Each row of this table is followed by its label. One hidden rule gives the labels. It looks at one to three of the table's principal directions, none of them among the few with the most spread.
-0.391:1.278:0.953:0.465:-0.024:0.297:0.301:0.271:0.588:-1.127:0.984:-0.552:-0.440:0.713:0.924:1.397:0.043:-0.110:0.303:-0.048:-2.315:0.282:0.861:-0.693:0.889:-0.547:0.598:-0.230:1.614:-0.098:0.455:0.305 M
0.619:-0.027:0.213:-0.608:1.025:1.204:0.480:-2.442:-0.573:-0.531:1.109:0.456:-1.348:-2.398:2.276:-1.250:-1.640:-0.080:-0.078:0.773:-1.195:-0.116:-0.896:0.660:0.022:0.051:-1.342:-0.588:-0.168:0.682:0.406:-1.116 X
0.467:-2.218:0.174:-1.243:-2.123:0.086:-0.225:0.255:-1.492:-0.630:-0.348:-0.423:1.110:0.024:-0.335:-0.846:1.540:-0.811:-0.270:0.496:2.010:2.337:-1.087:-0.464:-0.757:-0.348:1.024:0.824:-0.283:-0.100:-0.115:-1.124 B
0.798:0.603:0.527:0.106:-1.008:0.388:-0.761:1.457:0.190:-1.087:0.698:-0.414:1.391:1.010:0.546:1.139:1.245:-0.009:-0.072:-0.047:0.244:1.486:0.278:-0.651:0.258:-1.308:0.543:0.823:0.789:0.832:-0.217:0.406 X
0.972:1.666:1.322:0.532:0.869:1.261:0.277:0.312:1.241:-1.629:0.195:-0.562:-0.640:0.121:1.265:1.824:-0.278:-0.928:0.235:-1.156:-1.917:-0.124:-0.204:-0.280:0.515:-1.453:0.552:-1.281:2.390:2.400:0.394:0.822 Z
-0.216:0.505:-0.472:0.359:0.378:0.288:0.315:1.010:-0.604:-1.529:1.296:0.850:-0.451:-0.196:1.259:1.206:-0.496:0.157:0.113:0.309:-1.266:0.817:0.882:-0.843:0.462:0.381:-1.642:-0.405:0.894:0.197:1.520:-0.868 B
-0.125:-0.886:0.072:-0.303:-1.082:-1.238:-0.626:0.529:0.572:1.215:-1.325:-0.769:1.166:1.193:-1.901:-0.492:1.158:-0.245:-0.467:-0.370:1.785:0.082:-0.436:-0.049:-0.675:-0.464:1.871:0.633:-0.701:-0.247:-0.621:1.151 Z
0.421:-1.543:-0.659:-0.596:-2.092:-1.279:-0.729:0.362:-0.164:0.382:-1.532:-1.617:1.033:0.947:-0.541:-0.671:0.893:-1.179:-0.549:-0.681:2.197:2.262:-0.621:-1.164:-0.927:-0.991:3.303:1.067:0.025:-1.412:-0.229:0.945 X
0.359:-0.182:0.457:-0.172:-0.444:1.024:0.410:-0.994:-0.774:-0.396:-0.693:-1.478:-0.961:-0.047:0.886:-0.057:-0.356:-1.038:0.676:-0.706:-0.759:1.042:-0.698:-0.066:0.126:-0.684:1.707:-0.357:1.289:-0.294:-0.453:-0.582 M
0.084:-1.010:0.024:-1.167:-0.470:0.121:0.038:-0.850:-0.482:1.108:-0.361:-0.963:0.169:-0.447:-0.233:-1.267:0.040:-0.689:-0.175:0.120:1.079:0.531:-1.433:0.386:-1.161:0.152:0.764:-0.052:-0.442:-0.389:-0.435:-0.351 X
-0.131:-1.035:-0.539:-0.263:0.676:-0.131:0.454:-1.529:-0.580:0.593:-0.269:1.228:-0.695:-1.537:-0.192:-1.628:-0.800:0.475:-0.033:0.672:0.770:-1.206:-0.235:0.948:0.075:1.341:-1.600:-0.136:-1.625:-0.562:-0.241:-0.989 M
-0.605:0.537:0.213:0.166:1.048:0.114:0.442:0.614:0.266:-0.202:1.172:1.594:0.074:-0.336:-0.448:0.444:0.147:1.134:-0.060:0.842:-0.707:-1.544:0.714:0.597:0.459:1.173:-2.618:-0.186:-0.671:0.625:0.237:-0.463 Z
-0.088:-1.866:-0.002:-0.726:-0.454:0.988:0.903:-1.271:-1.554:-1.083:-1.040:0.113:-1.356:-1.641:0.222:-0.851:-0.095:-0.962:-0.248:-0.073:-0.789:1.078:-1.357:-0.439:-1.165:-0.210:1.565:-0.390:0.669:0.933:0.848:-0.865 Z
0.732:-0.660:0.663:-0.325:-0.320:1.403:0.469:-1.628:-1.140:-1.392:-0.361:-0.594:-1.284:-1.079:1.560:-0.375:-0.518:-0.958:0.315:-0.249:-1.192:1.237:-0.961:-0.083:0.224:-1.018:1.183:-0.404:1.178:0.929:0.173:-1.023 M
-1.052:-3.200:-1.821:-1.202:-0.725:-1.264:0.507:-1.154:-2.299:1.505:-1.706:-0.489:-0.795:-0.656:-1.235:-2.395:-0.445:-0.118:-0.644:0.265:1.133:1.151:-0.977:0.159:-1.187:1.030:1.216:0.934:-1.760:-1.851:0.202:-1.110 Z
1.326:-0.484:0.996:-1.537:0.066:1.515:0.174:-0.270:-0.521:-1.144:1.044:-0.794:0.372:-1.000:1.513:-0.139:0.427:-0.629:-0.700:0.247:-0.597:1.634:-1.856:0.478:-0.675:-1.331:-0.105:0.232:0.693:2.691:-0.078:-0.591 Z
0.603:-1.228:-0.462:0.136:-0.616:0.207:0.331:-0.158:-1.050:-1.128:-1.533:-0.281:-0.781:-0.168:0.300:-0.001:-0.208:-1.132:0.311:-0.950:0.572:1.276:-0.306:-0.543:0.214:-0.325:1.110:-0.349:0.799:-0.077:0.292:-0.710 B
1.211:4.272:2.027:1.619:2.392:2.245:-0.576:0.522:2.070:-1.147:2.616:1.495:0.245:-0.031:1.704:2.345:-0.465:1.523:0.804:0.229:-2.510:-2.689:1.110:1.286:1.882:-1.129:-3.540:-1.059:0.954:3.715:-0.509:0.559 M
-0.164:1.318:0.231:0.232:0.833:0.722:-0.253:-0.335:-0.042:0.672:0.921:-0.481:-0.237:0.162:0.650:0.230:-0.546:0.909:0.154:0.245:-1.686:-0.424:0.147:0.695:0.275:-0.592:-0.357:0.326:-0.021:0.652:-0.456:0.148 M
-0.204:-0.001:-0.283:0.337:-0.173:-0.621:-0.020:-0.090:-0.179:-0.128:0.072:-0.200:-0.251:0.491:0.371:0.089:-0.407:0.105:0.180:0.015:-0.220:0.330:0.763:-0.202:0.927:0.112:-0.083:0.233:-0.034:-1.136:0.106:-0.282 B
0.091:0.125:0.023:0.377:1.297:0.533:0.482:-1.291:-0.001:-0.191:-0.086:1.198:-1.152:-1.388:0.331:-0.528:-1.020:0.469:0.089:0.172:-0.797:-1.534:-0.012:0.763:0.385:0.469:-1.295:-0.605:-0.473:0.833:0.104:-0.381 M
-1.150:-0.462:-0.343:0.197:-1.305:-1.570:-0.496:2.017:0.256:-0.253:0.766:1.400:1.687:1.055:-1.613:0.512:1.760:0.983:-0.603:1.138:0.954:0.218:1.376:-1.145:-0.175:0.760:-0.461:1.150:-0.935:-1.003:0.808:0.503 M
-0.450:1.721:0.142:1.548:0.689:-0.060:-0.106:0.652:1.151:-0.545:0.587:1.647:-0.116:0.216:-0.146:1.216:-0.158:0.854:0.545:0.141:-0.744:-1.781:1.737:-0.373:0.921:0.612:-1.338:-0.584:0.217:-0.219:0.436:0.599 M
-0.492:2.241:0.901:1.532:-0.118:-0.548:-1.087:2.681:1.672:0.747:0.308:0.336:1.797:2.914:-2.089:2.195:1.589:1.177:0.630:-0.296:0.341:-1.636:1.718:0.143:0.985:-0.382:-0.618:0.116:0.073:0.656:-0.743:1.338 B
-0.828:0.685:-1.018:0.587:2.635:0.878:1.644:-1.158:-0.837:-0.476:1.026:1.955:-2.537:-2.151:1.383:-0.069:-2.440:0.801:0.721:0.497:-2.191:-1.983:0.925:0.758:0.903:2.563:-3.884:-1.469:-0.187:-0.831:0.922:-1.891 Z
0.527:1.204:0.026:-0.505:2.503:1.642:0.988:-0.780:-0.244:-0.823:2.334:0.820:-1.205:-2.038:2.558:0.187:-1.742:0.529:0.019:0.664:-2.134:-0.759:-0.284:1.138:0.498:0.891:-3.810:-0.873:0.231:1.280:0.388:-1.401 X
1.279:2.314:1.871:-0.214:1.425:1.898:-0.194:0.152:1.164:-0.430:1.481:-1.183:0.268:0.310:1.452:1.377:-0.044:0.142:0.044:-0.412:-2.157:-0.420:-0.810:1.244:0.556:-1.888:-0.658:-0.343:1.365:3.395:-0.941:0.564 Z
1.056:0.606:0.312:-1.688:1.213:1.852:0.818:-0.723:-0.765:-1.365:2.510:-1.533:-0.845:-1.564:3.768:0.260:-1.292:-0.692:-0.525:0.307:-2.629:2.184:-1.435:0.259:-0.264:-0.751:-1.115:-0.138:1.582:1.363:0.507:-1.141 X
-0.709:1.040:0.233:0.473:0.138:-0.400:-0.445:0.725:1.078:0.784:0.441:0.559:0.661:0.546:-1.047:0.501:0.495:0.706:-0.147:0.303:-0.211:-1.178:0.507:-0.192:-0.510:0.066:0.006:-0.041:-0.271:0.240:0.208:1.166 M
0.294:0.753:1.400:0.266:-0.932:0.093:-1.006:0.162:0.801:0.512:0.000:-0.773:1.228:1.410:-0.728:0.312:1.232:0.334:0.130:0.049:0.179:-0.147:0.006:0.320:0.397:-1.550:1.364:0.673:-0.034:0.930:-1.090:0.939 M
1.214:1.979:1.000:-0.180:0.290:0.102:-0.639:0.896:1.704:0.464:0.158:-3.480:0.868:2.236:1.029:1.489:0.217:-0.540:-0.176:-1.585:-1.163:1.082:-0.346:0.368:0.730:-2.475:2.309:0.796:1.661:0.822:-1.657:1.989 M
-0.294:-2.407:-0.140:-1.120:-3.146:-0.342:-0.725:0.635:-1.946:-0.683:0.736:0.700:1.985:-0.037:-0.605:-1.176:2.337:0.235:-0.480:1.878:2.284:2.703:-0.232:-1.116:-0.957:0.093:0.614:1.929:-1.223:-1.144:0.301:-1.279 X
-1.552:0.308:-0.278:0.458:-0.166:-1.056:0.545:1.522:0.749:-1.137:0.872:1.191:-0.018:0.287:-0.570:1.326:0.610:0.364:-0.547:0.513:-1.504:-0.114:1.478:-1.713:-0.257:0.922:0.033:-0.001:0.730:-0.891:1.799:0.871 Z
0.640:0.818:0.714:0.553:0.108:0.985:-0.064:-0.447:0.137:-1.844:1.430:1.618:-0.156:-1.097:1.624:0.449:-0.246:0.168:0.370:0.798:-0.535:-0.207:0.596:-0.322:0.882:-0.045:-1.795:-0.586:0.445:0.818:0.732:-0.761 B
0.210:-1.164:-1.499:0.163:0.326:-0.357:-0.096:-1.960:-1.156:1.725:-1.398:0.439:-0.826:-1.102:-0.136:-2.267:-1.485:0.209:0.602:0.011:2.182:-0.864:-0.236:1.102:0.179:1.277:-0.891:-0.063:-2.039:-2.013:-0.930:-1.177 B
0.186:-0.152:0.760:-0.079:-1.747:0.326:-0.648:0.474:-0.118:-1.410:0.722:0.231:0.977:0.125:0.423:0.442:1.340:-0.189:-0.342:0.649:-0.143:1.644:0.004:-1.363:-0.481:-1.336:1.491:0.663:0.736:0.747:0.762:0.403 M
-1.355:0.251:-0.538:0.683:-1.175:-2.325:-1.028:2.779:0.818:0.509:0.788:0.991:2.236:2.258:-2.109:0.982:1.862:1.636:-0.654:0.916:0.938:-0.105:2.112:-0.974:0.333:0.458:-0.385:1.704:-1.291:-1.304:0.367:1.248 X
-0.308:-1.651:-0.878:-1.087:-0.070:-1.146:0.052:-0.832:-0.434:1.404:-0.726:-0.618:-0.026:-0.469:-0.660:-1.679:-0.349:-0.053:-0.957:0.179:0.894:0.360:-1.001:0.397:-1.001:0.272:0.743:0.669:-1.367:-0.607:-0.026:0.156 Z
1.384:0.046:0.419:-0.076:0.042:1.133:0.254:-0.670:-0.245:-1.647:-0.098:-0.503:-0.642:-0.728:1.906:0.297:-0.534:-1.063:0.304:-0.654:-0.366:1.112:-0.542:-0.172:0.568:-0.916:0.334:-0.498:1.342:0.821:-0.020:-0.532 X
0.209:0.133:0.256:-0.499:0.524:0.229:0.100:0.061:-0.015:-0.087:0.789:-0.270:0.143:-0.117:0.484:0.066:-0.052:0.306:-0.387:0.254:-0.701:0.152:-0.320:0.524:0.139:-0.252:-0.726:0.333:-0.114:0.883:-0.150:-0.158 Z
0.602:1.048:0.277:0.443:0.713:-0.242:-0.530:0.027:0.924:1.011:-0.425:-1.019:0.204:1.100:-0.082:0.307:-0.452:0.118:0.252:-0.817:0.210:-0.779:0.088:0.925:0.861:-0.716:-0.013:-0.073:-0.106:0.405:-1.061:0.680 B
0.542:-3.308:-0.177:-1.595:-2.442:-0.450:0.296:0.920:-1.507:-1.423:-1.412:-0.796:0.964:0.102:-0.774:-0.560:1.964:-1.611:-0.856:-0.279:2.142:3.212:-1.400:-1.136:-1.181:-0.481:2.397:0.994:0.376:0.022:0.273:-0.635 Z
-0.469:-2.126:-0.210:-0.022:-1.974:0.679:0.564:-2.555:-1.849:-1.534:-0.996:1.112:-1.676:-2.302:0.804:-1.643:-0.376:-1.289:0.487:0.700:0.154:1.340:-0.485:-1.721:-0.986:0.409:2.186:-0.714:0.568:-1.637:1.543:-1.327 M
0.447:2.612:-0.006:1.120:1.716:0.695:0.007:0.118:1.144:-0.004:0.891:-0.167:-0.520:0.221:1.442:1.220:-1.220:0.615:0.752:-0.587:-1.485:-1.263:1.125:0.525:1.324:0.020:-1.364:-0.432:0.722:-0.206:-0.717:0.534 M
-0.091:-1.036:-0.615:0.065:1.313:0.034:0.502:-2.142:-0.482:1.791:-1.933:0.589:-1.341:-1.310:-1.207:-1.993:-1.227:0.351:0.279:-0.324:0.898:-2.302:-0.809:1.798:-0.136:1.042:-0.550:-0.528:-1.794:-0.022:-1.068:-0.501 Z
-1.278:-0.648:-1.317:0.522:-0.187:-1.199:0.160:-0.139:-0.492:1.429:-1.522:-0.163:-0.823:0.496:-1.366:-0.501:-0.688:-0.115:0.331:-0.504:0.521:-0.466:0.478:-0.420:-0.446:1.042:0.990:-0.344:-0.463:-2.142:0.420:0.094 X
0.082:-2.036:-0.123:-0.796:-2.423:-1.336:-0.712:-0.009:-0.354:0.999:-1.803:-1.718:1.362:1.265:-1.549:-1.258:1.610:-0.673:-0.470:-0.306:2.423:1.730:-0.734:-0.424:-0.694:-0.877:3.543:1.678:-0.768:-1.544:-1.191:0.763 M
0.518:-1.332:0.191:0.044:-1.461:0.876:0.141:-0.417:-1.412:-1.846:-0.631:0.703:-0.392:-0.824:0.541:-0.160:0.395:-1.106:0.483:0.013:0.792:1.532:-0.408:-1.027:-0.170:-0.259:0.702:-0.563:0.841:0.233:0.871:-1.348 B
-0.496:1.426:-0.257:1.167:1.286:0.873:0.246:0.568:0.220:-0.217:0.798:2.288:-0.343:-0.748:-0.225:0.761:-0.356:1.170:0.680:0.453:-0.545:-2.122:1.117:0.273:0.238:1.354:-2.690:-0.823:-0.293:0.406:0.331:-0.367 M
0.171:-0.160:0.182:0.790:-0.527:0.418:-0.427:-1.035:-0.642:-0.197:-0.557:0.857:-0.399:-0.325:-0.016:-0.535:-0.181:0.259:0.664:0.249:0.401:-0.373:0.299:0.114:0.561:-0.290:0.066:-0.148:-0.419:0.055:-0.120:-0.618 X
-0.366:0.688:0.625:0.292:0.230:0.673:0.144:0.953:0.057:-1.025:1.234:1.303:0.274:-0.111:-0.071:1.033:0.666:0.654:0.030:0.694:-1.073:-0.450:0.552:-0.201:0.101:0.178:-1.397:-0.218:0.370:1.311:0.687:-0.282 Z
-0.298:-0.323:-0.459:-0.495:-1.375:-0.924:-0.273:1.020:0.229:0.520:-0.777:-2.336:0.624:1.528:-0.312:0.439:0.660:-1.061:-0.346:-0.909:0.313:2.055:-0.274:-1.295:-0.962:-0.827:3.321:0.721:1.086:-1.545:-0.034:1.291 Z
-0.069:0.723:-0.991:1.002:2.102:-0.125:0.716:-0.292:0.428:0.187:-0.264:1.610:-1.260:-0.952:0.128:0.092:-1.661:0.492:0.560:-0.376:0.048:-2.335:0.968:0.766:0.956:1.859:-2.825:-1.203:-0.593:-0.654:0.097:-0.467 X
-0.227:0.938:-0.196:0.334:0.800:-0.731:-0.183:0.501:0.798:0.593:0.443:-0.468:0.273:0.898:-0.020:0.469:-0.183:0.964:-0.296:-0.097:-0.907:-0.567:0.864:0.465:0.858:-0.176:-0.327:0.867:-0.418:-0.314:-0.663:0.868 M
0.370:-0.915:0.017:-0.722:-0.889:-1.018:-0.371:0.878:0.415:-0.011:-0.475:-0.983:1.140:0.865:-0.583:-0.024:1.064:-0.413:-0.926:-0.301:0.963:1.223:-0.446:-0.389:-0.384:-0.855:1.509:1.025:-0.095:0.211:-0.243:0.947 Z
-1.394:-0.601:-1.053:0.357:0.638:-1.051:0.613:0.212:-0.017:0.554:-0.192:1.914:-0.432:-0.666:-1.439:-0.456:-0.220:0.850:-0.194:0.620:0.300:-1.658:0.905:-0.084:-0.320:2.135:-1.505:-0.223:-1.278:-1.306:0.743:-0.129 Z
0.642:-0.001:0.245:-0.884:-1.432:-0.733:-0.761:1.518:1.084:0.089:0.140:-1.892:1.971:1.392:-0.098:0.521:1.533:-0.802:-0.836:-0.451:1.202:1.962:-0.549:-0.957:-0.910:-1.327:2.413:1.192:0.675:-0.271:-0.538:1.689 M
1.077:1.632:1.872:0.577:0.140:1.508:-0.441:-0.124:0.902:-0.750:0.467:-0.239:0.366:0.473:0.586:1.010:0.538:-0.027:0.678:-0.301:-0.750:-0.639:-0.119:0.617:0.907:-1.456:0.025:-0.451:1.043:2.122:-0.956:0.289 X
0.787:-1.578:0.451:-0.220:-1.675:0.218:-0.873:-0.143:-0.601:1.000:-2.615:-0.842:1.051:0.801:-2.120:-1.013:1.562:-0.636:0.143:-0.832:2.689:0.471:-1.424:0.498:-0.869:-1.341:2.732:0.574:-0.635:1.082:-1.487:0.360 Z
0.382:-0.484:-0.251:-0.673:1.070:-0.118:-0.054:-0.822:-0.299:1.874:-0.700:-0.890:-0.131:-0.010:-0.565:-1.174:-0.671:0.310:-0.192:-0.313:0.651:-0.769:-1.088:1.817:-0.043:-0.029:-0.626:0.201:-1.327:0.702:-1.235:-0.285 X
Which label does each new row get?
0.074:1.200:0.667:0.570:1.287:0.622:0.314:-0.593:0.352:-0.125:0.290:-0.178:-1.044:0.102:0.649:0.619:-0.982:0.237:0.491:-0.349:-1.841:-1.098:0.275:0.779:1.127:-0.295:-0.854:-0.778:0.604:0.987:-0.145:-0.214 X
0.031:-0.211:-0.269:-0.440:-0.710:-0.073:0.079:0.057:-0.674:-0.812:0.807:-0.823:-0.229:0.050:1.487:0.220:-0.417:-0.796:0.021:0.147:-0.428:1.959:0.005:-0.988:0.030:-0.200:0.324:-0.092:0.958:-0.991:0.955:-0.696 B
1.366:1.482:0.989:-0.386:2.013:1.787:0.372:-0.467:0.847:0.181:0.132:-1.259:-0.600:-0.434:1.114:0.591:-0.852:-0.457:0.184:-1.110:-1.279:-0.872:-1.400:1.570:0.048:-1.013:-0.555:-0.961:1.072:2.733:-1.132:0.336 Z
0.154:-0.429:-0.441:-0.656:-0.670:-0.887:-0.912:0.390:0.206:2.575:-1.430:-2.383:1.297:1.659:-1.543:-0.827:0.757:0.085:-0.410:-0.806:1.579:0.571:-0.917:0.731:-0.861:-1.036:2.542:1.489:-0.974:-0.552:-1.884:1.368 M
-1.636:-1.370:-1.625:0.541:-1.775:-2.377:-0.649:0.498:-0.416:2.251:-2.189:-0.571:0.653:1.687:-2.799:-1.028:0.819:0.515:-0.042:-0.229:1.945:0.184:0.970:-0.830:-0.673:0.655:2.914:1.525:-1.553:-3.518:-0.551:1.136 M
-0.464:0.728:-0.618:0.947:1.864:0.246:0.925:-1.130:0.025:-0.368:-0.065:1.256:-2.195:-1.297:0.842:0.145:-2.137:0.110:0.571:-0.262:-1.589:-1.714:0.758:0.212:0.744:1.252:-1.767:-1.594:0.302:-0.355:1.023:-0.632 X
-0.011:1.277:-0.243:0.637:1.024:0.756:0.238:-0.056:0.144:-0.490:0.916:0.837:-0.673:-0.706:1.103:0.594:-0.922:0.390:0.444:0.131:-1.068:-0.686:0.642:-0.050:0.345:0.492:-1.487:-0.636:0.429:0.014:0.451:-0.263 M
-0.033:0.586:0.193:-0.257:-0.680:-0.583:-0.499:1.048:0.672:0.226:0.605:-1.356:1.088:1.359:0.121:0.668:0.770:0.042:-0.344:-0.095:-0.182:1.078:0.284:-0.501:0.011:-0.787:1.221:1.022:0.430:-0.599:-0.422:1.026 M
-1.402:1.023:-0.136:0.851:-1.278:-0.890:-0.400:1.110:0.947:-0.449:1.245:1.213:0.787:0.476:-0.336:0.905:0.809:0.402:0.069:0.987:-0.237:-0.029:1.736:-2.101:-0.481:0.747:0.493:0.072:0.430:-2.139:1.404:1.029 M
0.520:-2.098:-0.291:-1.904:-0.878:-0.817:-0.183:1.034:-0.168:1.488:-1.919:-2.520:1.282:1.064:-1.812:-0.746:1.308:-1.299:-1.236:-1.202:2.111:1.736:-2.386:0.315:-2.046:-1.033:2.822:0.822:-0.191:1.034:-0.850:0.985 Z
0.404:0.557:0.744:-0.688:-0.673:0.321:-0.061:1.648:0.991:-0.693:0.697:-0.983:1.321:0.743:0.099:1.212:1.417:-0.768:-0.388:-0.312:0.128:1.136:-0.478:-0.830:-0.877:-0.655:1.094:0.173:1.374:0.588:-0.070:1.019 Z
0.519:0.427:-0.193:0.172:1.244:1.246:0.543:-1.695:-0.513:-0.444:0.426:0.720:-1.468:-1.848:1.699:-0.593:-1.631:0.010:0.511:0.148:-0.864:-0.701:-0.220:0.622:0.384:0.486:-1.516:-0.864:0.068:0.227:0.075:-1.054 M
0.012:-2.327:-1.236:-2.324:2.196:0.542:1.977:-2.096:-1.883:0.696:-0.380:-0.873:-2.370:-2.731:1.096:-2.084:-2.244:-0.873:-0.915:-0.169:-1.014:0.431:-2.552:1.522:-1.295:1.355:-1.322:-0.765:-0.542:0.628:0.491:-1.904 Z
0.335:0.171:-0.038:-0.423:0.724:0.178:-0.225:-0.195:-0.101:0.384:1.191:0.605:0.479:-0.607:0.478:-0.523:-0.256:0.859:-0.350:0.832:0.186:-0.424:-0.217:0.934:0.141:0.212:-2.081:0.379:-1.141:0.797:-0.242:-0.514 X
0.962:2.278:1.327:-0.497:1.191:0.939:-0.019:1.754:1.953:-0.689:1.866:-1.025:1.111:0.695:1.083:2.028:0.594:-0.165:-0.457:-0.449:-1.393:-0.023:-0.400:0.286:-0.020:-1.085:-0.801:-0.218:1.597:2.394:-0.369:1.289 Z
-1.030:-0.398:-1.161:0.419:0.368:-0.968:0.209:0.145:-0.526:0.889:-0.418:0.647:-0.437:0.182:-0.906:-0.367:-0.515:0.720:0.112:0.174:0.207:-0.733:0.857:0.117:0.215:1.303:-0.836:0.164:-1.018:-1.510:0.222:-0.375 X
-1.118:-1.708:-1.458:-0.467:1.203:-0.192:1.354:-2.243:-2.000:0.389:0.044:1.246:-2.201:-2.287:0.546:-2.017:-1.914:0.688:-0.044:1.039:-0.942:-0.678:0.015:0.803:0.178:2.262:-2.050:-0.106:-1.605:-1.724:0.602:-2.139 M
-0.617:-0.482:-0.658:-0.139:0.773:-0.143:0.272:-1.037:-0.741:1.238:-0.095:0.485:-0.629:-0.736:-0.439:-1.220:-0.756:0.887:0.018:0.545:-0.088:-1.036:-0.068:1.001:-0.049:0.998:-1.079:0.236:-1.440:-0.606:-0.381:-0.688 M
1.570:1.690:1.344:0.630:1.266:1.565:0.035:-0.761:0.655:-0.824:-0.264:-1.312:-0.997:0.361:1.639:1.133:-0.993:-0.615:0.755:-1.391:-1.735:-0.340:-0.380:0.997:1.548:-1.821:0.218:-0.969:1.717:2.310:-0.921:0.080 B
-0.725:-1.850:-1.031:-0.024:-1.605:-1.804:-0.743:0.160:-0.740:1.327:-1.327:0.186:0.961:0.837:-1.992:-1.345:0.864:0.461:-0.338:0.408:2.347:0.439:0.326:-0.269:-0.368:0.389:1.174:1.341:-1.897:-1.819:-0.294:0.110 X
0.354:1.955:0.545:0.516:2.118:1.466:0.099:-1.095:0.359:0.288:1.719:1.168:-0.704:-1.214:1.361:0.012:-1.375:1.213:0.617:0.713:-1.405:-2.141:0.281:1.570:0.937:0.479:-3.351:-0.790:-0.529:1.264:-0.455:-0.795 X
-1.154:-2.138:-0.870:-0.959:-0.772:-0.093:1.021:-1.128:-1.939:-1.124:0.755:1.272:-1.004:-2.099:0.686:-1.366:-0.183:0.020:-0.551:1.565:-0.736:1.318:-0.137:-1.038:-0.933:1.418:-0.262:0.418:-0.490:-1.510:1.618:-1.582 M
0.103:2.533:0.829:0.661:2.021:1.066:0.352:0.965:1.521:-0.772:1.858:1.125:-0.110:-0.279:0.769:1.811:-0.344:0.763:0.156:0.103:-2.017:-1.875:0.725:0.429:0.558:0.281:-2.603:-1.012:0.909:1.884:0.358:0.484 Z
-0.177:1.008:-0.097:0.389:0.277:-0.432:-0.250:1.035:0.679:0.187:0.441:-0.481:0.465:1.069:-0.026:0.921:0.179:0.538:-0.098:-0.246:-0.659:-0.028:0.776:-0.112:0.459:-0.298:0.081:0.555:0.222:-0.203:-0.272:0.830 M
-0.635:-0.803:0.254:-1.030:-0.577:-0.135:0.452:1.685:-0.371:-0.946:1.209:0.478:0.921:0.116:-0.545:0.651:1.450:0.010:-0.790:0.858:-0.219:1.048:-0.227:-0.668:-0.869:0.505:-0.689:0.370:0.255:0.666:0.987:-0.393 Z
0.388:0.838:0.790:-0.075:0.792:-0.174:-0.370:0.770:1.585:0.549:0.232:0.080:0.954:0.493:-0.855:0.492:0.596:0.384:-0.565:-0.194:0.190:-1.281:-0.312:0.734:-0.187:-0.558:-0.462:-0.026:-0.293:1.904:-0.482:1.297 Z
0.667:1.364:0.410:0.418:0.437:0.566:-0.667:0.529:0.703:0.330:0.368:-0.270:0.640:0.587:0.226:0.660:0.070:0.351:0.229:-0.317:0.039:-0.438:0.036:0.484:0.241:-0.851:-0.347:-0.001:0.179:1.145:-0.650:0.604 X
-0.875:-0.878:-0.539:-0.502:-0.760:-0.373:-0.154:0.276:-0.886:0.287:0.778:0.892:0.613:-0.417:-0.541:-0.692:0.652:0.736:-0.479:1.254:0.392:0.526:0.071:-0.412:-0.910:0.682:-0.430:0.821:-1.062:-0.618:0.604:-0.452 M
0.222:0.572:0.153:0.098:0.470:0.604:0.617:-0.461:0.055:-1.213:0.505:-0.385:-1.020:-0.546:1.634:0.592:-0.798:-0.522:0.190:-0.304:-1.641:0.517:0.193:-0.478:0.471:-0.141:0.159:-0.463:1.327:-0.196:0.460:-0.185 M
-0.658:-0.332:-1.245:-0.314:1.127:-0.618:0.611:-0.133:-0.219:0.693:0.307:0.590:-0.618:-0.880:0.045:-0.576:-1.013:0.400:-0.392:0.303:-0.114:-0.623:0.126:0.243:-0.420:1.498:-1.517:-0.151:-0.840:-1.022:0.518:-0.327 Z
